In the rows, 128 means zero.
One turn moves every row onto another: examples first, then more rows asked:
Rubo: [132 140 102 123 131 134 129 124 126 136 108 174 129 151 128]
Zisit: [123 131  94 147 120 115 144 131 102 138 121 143 153 127 146]
Runuz: [144 136 132 134 124 127 119  81 145 135  88 116 147 131 142]
vubip: [153 154 125 156  98 111 155 142 145 125 118 144 130 123 138]
bapek: [136 145 133 157 130 128 121  96 135 128  65 127 128 148 154]
zuvag: [111 136  96 154 125 112 139 138 108 136 109 156 134 141 148]
rut: [143 123 135 146 120 118 124  89 135 142  90 107 147 123 150]
vugu: [121 117 111 138 138 141 106 124 112 148  88 126 138 140 122]
Vaki: [143 134 100 115 122 137 133 116 120 138 120 161 146 138 126]
sav: [134 133 135 164 126 119 125 103 123 137  66 119 130 138 161]
dav: [160 166 130 137 117 139 144 146 143 138  96 108 113 150 132]
Rulus: [155 165 115 144  81 127 150 130 139 134 117 142 126 126 140]
tafod: [113 119 100 137 138 133 104 122 123 150  94 120 137 141 125]
lafu: [136 123 135 159 120 114 128 100 124 143  82 109 138 126 158]
Gobuf: [148 159 125 145 111 129 143 149 143 146  98 105 103 152 140]
Lugin: [133 121 109 141 142 145 113 126 106 138  83 128 146 141 122]
Rusun: [151 164 125 150  88 119 152 136 139 130 118 142 133 123 136]
sovu: [167 166 125 134 120 135 148 140 147 130 105 104 128 146 129]
mudi: [133 128  99 144 148 142 115 123 110 128  86 124 156 141 128]
kodal: [117 140 100 142 132 122 131 136 120 135 104 171 124 151 140]
Zapu: [161 147 105 148  96 119 150 134 154 130 111 150 110 129 147]
Zinug: [113 126  90 141 142 129 108 117 127 138  95 118 146 141 130]
soso: [146 152 117 147 110 120 147 149 145 146 105  95 109 142 145]
teg: [140 148 132 142 129 131 117  83 147 127  76 126 139 143 144]
gim: [164 159 118 137 120 126 151 140 150 131 112  93 133 140 135]
Geba: [141 128  96 128 119 127 143 120 107 139 127 147 158 126 136]
Fer: [154 151 113 145 114 117 149 143 148 138 113  89 124 137 145]
rukiz: [123 129  90 145 148 135 113 119 121 128  90 118 156 140 131]
Fedo: [160 157 105 142  85 127 148 129 146 137 112 144 115 129 147]
Dufe: [158 147 116 155 104 111 154 141 154 124 114 149 119 127 143]

tafod -> vugu
lafu -> sav
Rubo -> Vaki
And these:
Gobuf -> dav
Dufe -> Zapu

One turn moves every row onto another: examples first, then more rows asked:
dunek: [154 118 116 131 108 169 125 149 120 149 147 111 121 151 148 139 132 124
 109 145 155 143 138 110 137 150 137 138 133 124 164]
zepaf: [135 130  98 137 101 161 159 132 127 105 133 121 127 126 130 152 149 138
 134 124 129 168 117 138  98 156 126 131 114 115 123]
Vif: [155 167 112 156 129 167 124 136 115 124 126 102 111 124  91 133 107 156
 124 136 107 155 101 121 134 144 142 137 145 120 101]
Lume: [139 130 104 127 109 175 126 144 120 153 148 111 118 141 153 127 135 128
  99 146 151 157 132 115 141 136 132 146 128 123 156]
bem: [134 153  93 137 128 190 134 119 122 143  99 115 152 146 120 116 121 108
 123 154 136 194 100 117 145 131 141 142 147 148 133]
sote: [157 160 116 150 142 158 125 129 109 121 121 117 111 122  95 141 107 151
 130 145 108 150 101 122 140 145 146 140 150 119  96]
dab: [132 148  85 136 118 125 128 124 135 156  85 108 137 123 128 136 122  91
 138 139 144 141 108  98 134 131 113 132 135 135 143]
Tet: [148 124 104 124 112 167 126 138 118 146 151 103 128 148 142 143 129 132
  95 141 150 153 138  99 135 147 139 152 131 120 156]
gek: [131 153 109 135 131 194 132 120 123 142 105 103 150 139 127 117 111 109
 118 145 127 191 101 119 147 139 133 139 143 150 141]
Zev: [160 140  98 115 121 136 133 158 118 112  96 103 124 124 132 116 125 132
 139 130 122 131 104 106  98 140 140 114 139  98 119]
biko: [161 137  93 123 116 134 123 147 121 105  94  97 130 142 135 115 133 123
 137 129 116 134 105 114 111 135 143 111 134  92 116]
ditak: [128 146 139 136 116 197 134 133 134 113 130 126  96 136 128 164 113 111
 133 149 143 126 107 110 141 155 119 119 135 135 117]
kezar: [156 167 112 152 141 173 135 136 115 124 115 113 109 137  97 128 108 153
 128 147 117 156 105 111 144 148 152 144 159 128  99]
zep: [133 137 133 137 119 189 142 140 128 121 144 121 105 144 124 168 113  97
 127 141 156 129 111 115 135 156 119 118 123 136 126]
fid: [142 131  97 130 107 157 158 122 129 111 138 116 128 125 126 168 142 126
 120 135 130 165 120 133  93 160 132 132 114 131 114]
pufo: [165 152  89 116 118 139 129 156 109 110 100 107 121 142 128 116 132 133
 145 131 126 135 105 102 107 134 145 118 140 100 110]
gur: [142 147 103 137 135 204 123 115 119 137 110 105 151 143 119 112 110 106
 119 149 135 187  92 127 145 134 137 135 139 132 132]
raz: [133 135  78 142 113 132 113 119 129 166  87 103 141 121 119 138 126 104
 137 137 139 147 105 100 142 135 115 128 131 129 138]
Lupu: [141 142  78 140 118 133 110 121 134 154  88 109 141 134 116 146 116  99
 141 137 137 139 107  99 144 128 110 141 130 134 145]
Vatu: [145 126 121 156 117 162 148 131 165 135  88 121 118 136 128 156 143 115
 135 147 125 133 139 103 132 146 131 152 144  98 154]
rit: [166 142 103 118 124 140 118 147 125 111  91 118 122 134 132 114 131 123
 148 125 115 133 100 113 108 131 137 114 136  92 122]
Megi: [132 139 134 123 126 187 134 134 134 107 132 124 101 149 123 164 107  99
 123 159 155 128 108 108 133 154 124 119 136 125 127]
Zime: [156 130 124 152 126 157 150 119 162 116  96 121 120 150 129 157 146 107
 127 146 123 144 138 107 129 160 138 150 148 105 155]
biku: [136 146  73 130 120 134 127 127 131 150  76 111 135 137 118 141 130  96
 144 140 144 141 103  90 135 132 112 131 135 132 130]
vugo: [149 169 127 150 140 167 132 134 112 115 120 114 110 125  96 129  98 157
 127 136 120 158 108 115 134 148 143 143 157 122 106]
lami: [156 121 130 156 119 159 147 130 159 133 101 124 118 145 123 154 152 122
 121 139 129 140 148 117 125 157 138 147 141 108 152]
Rol: [133 147 111 143 134 193 125 126 127 134 109 115 148 144 124 114 106 101
 128 149 124 186  91 126 157 130 142 134 142 136 139]
gamis: [142 133 113 138 109 171 160 132 130 111 131 122 127 131 116 169 152 123
 127 131 126 168 125 143  98 158 124 125 115 124 128]

sote -> gur
Tet -> Zime
And these:
gek -> dab
Vatu -> zepaf
biku -> pufo
rit -> Vif
zep -> dunek

One turn moves every row onto another: examples first, then more rows asked:
Fige: [146 122 132 133 130 145 151 116 123 132 118 151 113 103 149]
fuva: [146 131 140 120 137 129 150 132 118 129 129 148 120  90 156]
kufu: [ 96 102 135 129 124 131 132 141 125 127 126 149 126 112  93]
divet: [ 98 125 140 100 105 115 148 130 122 110 134 142 128 115 106]
vomab: [ 97 115 130 115 110 127 137 122 126 117 116 149 118 122  97]
Rufin: [103 136 158 158 134 129 136 108 144 140 141 133 127 131 133]
zin: [153 100 180 125 132 127 162 112 134 119 117 153 140 138 135]
Dunov: [118 121 171 107 145 132 131 152 125 102 141 146 113 152 105]
neb: [ 97 112 148 114 120 120 143 149 120 118 144 142 137 104 106]
rig: [143 131 139 117 126 136 157 115 119 127 118 150 116  98 155]
Fazi: [115 115 174 111 138 150 144 133 124 104 127 150 116 157 101]
reb: [146 109 187 113 148 118 144 125 125 126 102 161 132 123 135]
Zav: [ 96 156 175 130 136 116 136 111 131 136 130 135 125 116 139]
zede: [115 124 178  98 141 138 138 141 121 100 126 150 113 150 106]
sipor: [120 110 168 121 142 146 138 144 129 104 139 147 115 159 100]
dil: [164 104 156 131 134 113 142 120 141 117 128 148 126 150 134]
nefas: [158 114 164 120 151 100 125 132 132 125 111 155 117 136 135]
kab: [103 147 161 145 142 112 125 123 139 138 145 130 127 123 137]
roz: [147 119 132 136 138 136 146 132 122 135 129 150 117  96 151]
dutas: [ 96 144 170 143 128 133 145  97 137 137 124 138 128 126 134]

kab -> Zav
kufu -> neb
And these:
nefas -> reb
Dunov -> zede
roz -> fuva

